Here are some numbered points:
tensor([-14., -58., -2., 3., -3., -22., -11., 16., 55., 66., -20., 23., -15., -30., -21.,
        5.]) 0
tensor([-14., 20., -34., -9., -13., 19., -25., -26., -22., -1., 18., -4., 31., 10., 34.,
        17.]) 1
tensor([-14., 2., -4., 50., -18., -24., -1., -29., -39., 18., 16., 5., 2., 127., -24.,
        -15.]) 2
tensor([-22., -76., -9., 7., -12., 59., 4., -3., 61., 0., -35., -1., -33., -18., 31.,
        5.]) 3
tensor([24., -32., -19., -33., -8., -38., 2., -23., 27., 43., -42., 102., -32., 6., -17.,
        13.]) 4
tensor([-14., -65., -21., -26., -7., 28., -24., -5., 19., 67., -25., 76., 14., -5., -14.,
        -13.]) 5
tensor([-14., -4., -11., -44., -4., -18., -7., -36., 43., 43., -48., 82., 28., 35., -15.,
        -27.]) 6
tensor([-40., -7., 42., -59., 38., -19., 6., -10., -8., -26., -18., -39., 75., 0., -3.,
        34.]) 7
tensor([20., -57., -10., 4., -9., 21., -3., -35., 23., -2., -14., 36., -30., -8., 35.,
        -3.]) 8
tensor([-30., 71., 8., -33., -10., -31., 7., -33., 3., 18., 21., -22., -42., 126., -5.,
        -4.]) 9
tensor([-12., -11., -29., -21., -3., 22., 6., 35., -22., -26., 43., -36., 29., -20., 50.,
        -19.]) 10
tensor([-16., -48., -10., 0., -19., 18., -15., 7., -11., 40., 3., 41., -14., 33., 12.,
        -17.]) 11
tensor([-7., 6., 25., 37., -19., -34., 20., 4., -35., -11., -29., -18., 90., 38., -38.,
        0.]) 12
tensor([49., 18., -29., -54., -18., 16., -26., -2., 15., -23., 34., -39., 59., -49., 39.,
        -4.]) 13
tensor([69., -30., -6., 9., -19., 22., -3., 24., -28., -23., -10., -20., 12., -63., 21.,
        12.]) 14
tensor([-13., -69., -12., -21., -10., 95., 7., 58., 38., -18., -44., -10., -22., -54., 35.,
        -5.]) 15
tensor([-21., 24., -18., 8., 5., -47., 1., -27., 27., 42., -5., 36., -37., 40., -16.,
        0.]) 16
tensor([-7., -34., -20., 86., 0., 52., -17., 44., -42., -32., 56., -30., 24., -57., 17.,
        -18.]) 17
tensor([-18., -6., 95., -34., -19., -13., 14., -12., -16., 12., 45., -16., -24., 26., -15.,
        0.]) 18
tensor([47., 25., 3., 51., -10., -28., -1., -24., -21., -18., 0., 35., -10., -1., -8.,
        -12.]) 19
tensor([-11., 118., -23., 34., -15., -9., -29., -25., 7., 48., -13., 15., -9., 13., -28.,
        -14.]) 20
tensor([32., 22., 23., -19., -14., -30., 13., -7., -29., -3., 55., -21., -33., 31., 2.,
        -5.]) 21
tensor([10., 95., 57., -22., -18., -33., 3., -33., -45., -18., 81., 8., -23., 38., -10.,
        -18.]) 22
tensor([-26., -16., 29., 36., 34., -25., 26., -39., -8., -30., 78., -37., -42., 83., -10.,
        -19.]) 23
tensor([15., 24., -26., 0., 30., 8., 11., 50., -46., -35., 93., -56., -33., -54., 25.,
        -8.]) 24
tensor([55., 84., -13., -20., -21., -52., -15., -27., -26., 35., 2., 42., -30., 31., -15.,
        -2.]) 25
tensor([-14., 50., -36., 16., -30., 22., -36., -13., -44., -9., 31., -20., 24., 60., 48.,
        -8.]) 26
tensor([-12., 77., 6., -13., 74., -30., 14., -20., -31., -12., -44., -37., 27., -21., -5.,
        0.]) 27
tensor([-5., -15., -13., -26., -5., -21., 3., -22., -10., -1., 12., 36., 28., 83., -5.,
        -16.]) 28
tensor([-16., -54., -21., -23., -6., 21., 7., 13., 22., 36., -2., 31., -13., 28., -15.,
        -13.]) 29
tensor([-10., -42., -22., 122., -12., -6., -2., 6., -38., 26., 26., 50., -23., 2., -22.,
        -18.]) 30
tensor([42., -38., 17., 17., 34., -32., 6., 5., -12., -23., -32., -22., -10., -60., -21.,
        71.]) 31
tensor([29., -67., 42., -24., -19., 27., 36., 83., 25., -31., -44., 19., -11., -61., -9.,
        -21.]) 32
tensor([17., -5., 17., -42., -19., -39., -16., -44., -8., 18., 35., 93., 4., 68., -15.,
        -21.]) 33
tensor([-11., -15., 9., 4., -24., 38., -19., 5., -31., 3., 19., 12., 10., 46., 13.,
        -24.]) 34
tensor([-23., 8., -2., 6., 2., 3., 42., -5., -26., -1., -50., 29., 50., -3., -21.,
        -12.]) 35
tensor([-20., 81., 2., 45., -12., -2., -9., 40., 12., -20., -41., -39., 28., -54., -34.,
        48.]) 36
tensor([-14., 125., -2., -14., -5., -27., 12., -14., 56., -11., 5., -36., -32., -48., -16.,
        37.]) 37
tensor([-18., -40., 5., 51., 6., -7., 34., 17., 97., -10., -56., -24., -22., -53., -25.,
        15.]) 38
tensor([-11., 56., 20., -49., -14., -42., 15., -28., -8., 16., 73., -4., -48., 80., -3.,
        -14.]) 39
tensor([27., -17., 19., 32., 4., -28., 17., 54., -32., -24., -29., -51., -10., -51., -19.,
        70.]) 40
tensor([8., -37., 52., -28., -1., -8., 20., -4., -1., 5., -18., 4., 3., -7., 1.,
        -14.]) 41
tensor([-3., 43., 37., -48., -9., -38., 17., -21., -28., 11., 85., -20., -46., 95., -5.,
        -24.]) 42
tensor([3., 20., -10., -25., 51., -3., 22., -46., 35., -35., -37., 52., 31., -3., -29.,
        -26.]) 43
Which three points above are nearest to each new point by angle? Their numbers follow each, smallest number first.
tensor([-6., 31., -29., -33., -18., -3., 9., 18., -32., -26., 70., -38., 14., 1., 65.,
        -21.]) 10 24 26
tensor([71., -37., -16., -48., 3., -50., 17., -46., 33., 21., -44., 55., 4., 4., -13.,
        0.]) 4 6 33
tensor([23., -31., 33., -22., -9., 23., -4., 41., 44., -13., -29., -4., -8., -32., -5.,
        -16.]) 3 15 32
tensor([-6., -49., -15., -17., -10., 68., 0., 40., 16., -13., 7., -28., -23., -42., 47.,
        -9.]) 3 10 15
tensor([-2., -47., -8., 40., -3., 15., 25., 41., 85., -7., -52., -33., -23., -55., -15.,
        6.]) 3 15 38
tensor([-21., 67., -21., 65., -14., -8., -6., -34., -51., 13., 0., 35., -30., 93., -10.,
        -12.]) 2 9 20
tensor([-23., -49., 6., 17., -9., -9., -18., 39., 52., 76., -13., -6., -5., -56., -24.,
        1.]) 0 5 38
tensor([-31., 10., 1., -31., 12., 1., 72., -11., -40., -2., -64., 43., 21., 21., -14.,
        -13.]) 6 35 43
tensor([-19., 90., 35., -26., -11., -27., 17., -2., 45., -1., -6., -36., -42., -17., -6.,
        15.]) 20 36 37
tensor([-3., -24., 93., -10., -29., -37., 0., -32., -7., 28., 83., 16., -51., 6., 7.,
        -20.]) 18 21 42
tensor([-9., -17., -17., -13., 47., 11., 11., -16., 18., -33., -23., 18., 48., 16., -20.,
        -22.]) 7 35 43
tensor([-4., -22., -17., 74., 4., 37., -17., 24., -38., -26., 44., -29., 8., -53., 39.,
        -18.]) 10 17 24
tensor([-24., -37., 9., 57., 6., 29., 1., 27., 13., -27., 10., -39., 16., -22., 3.,
        -14.]) 15 17 38
tensor([47., 5., -20., -27., -20., 31., -38., 7., -8., -24., -13., 7., 95., -9., 3.,
        -17.]) 1 13 14
tensor([99., -43., -20., -11., -16., 25., -19., 20., 24., 18., -41., -3., -15., -61., 11.,
        -13.]) 14 15 32
tensor([-19., 75., 4., 52., 7., 8., -17., 29., -11., -20., -46., -43., 7., -40., -9.,
        36.]) 27 36 37
tensor([22., -10., -27., 64., -3., 56., -18., 27., -41., -44., 65., -34., -8., -48., 34.,
        -15.]) 10 17 24
tensor([11., -26., 6., 27., -2., 22., 20., 52., -3., -22., -30., -40., -9., -55., -18.,
        39.]) 14 31 40
tensor([30., 3., 107., -56., 4., -48., 22., -52., 15., -18., 13., -17., -24., 28., -5.,
        -9.]) 18 21 41
tensor([20., -56., -25., 6., -7., 86., -14., 78., -47., -17., -11., 24., -41., -27., 25.,
        -6.]) 14 15 32
tensor([21., 63., 31., -28., -4., -18., -4., -28., -37., -25., 48., -12., -6., 2., 10.,
        8.]) 21 22 42
tensor([-16., 53., -21., 27., -14., 21., -20., -14., 25., 53., -28., 5., -4., -11., -20.,
        -12.]) 16 20 37
tensor([9., 46., -7., 28., -4., -10., -8., 22., 13., -24., -42., -41., 33., -51., -23.,
        54.]) 36 37 40
tensor([-20., -5., -17., -7., -14., 9., -8., 48., 100., -11., -38., -24., -21., -50., -9.,
        47.]) 3 15 38
tensor([-21., 49., 8., -7., -8., -13., 31., -28., -54., -12., 15., 15., 18., 38., 9.,
        -18.]) 22 39 42
tensor([-12., 79., -1., -14., 17., -16., -19., -12., -20., -16., 26., -36., 47., 0., 3.,
        -3.]) 22 26 27
tensor([-23., -63., -5., 64., -4., 62., -25., 24., 6., -16., 26., -40., 29., -11., 13.,
        -21.]) 3 15 17
tensor([36., -26., -18., -37., 23., 49., 16., -45., 67., -24., -68., 29., 23., -55., -2.,
        -14.]) 3 8 43
tensor([-8., -7., 15., -35., 33., -18., 18., -9., -10., -28., 7., -28., 90., -83., -2.,
        19.]) 7 13 27
tensor([-10., 11., -1., -32., 22., -19., 31., -11., -25., -18., -28., 12., -12., 8., 45.,
        -13.]) 27 35 43
tensor([-14., 34., 22., 15., 25., 10., -21., 4., -24., 2., -11., -20., -20., -13., 13.,
        -1.]) 20 27 36
tensor([8., 58., -6., -19., 13., -7., 25., -25., 84., -1., -29., -11., -33., -81., -28.,
        28.]) 36 37 38
tensor([-5., -32., 22., 60., -13., 8., -5., 6., 4., -15., -22., -6., 38., 17., -17.,
        -14.]) 12 17 30
tensor([-1., -37., -15., 10., -7., 83., -13., 37., -11., -29., -9., -37., -20., -21., 65.,
        -18.]) 10 15 17
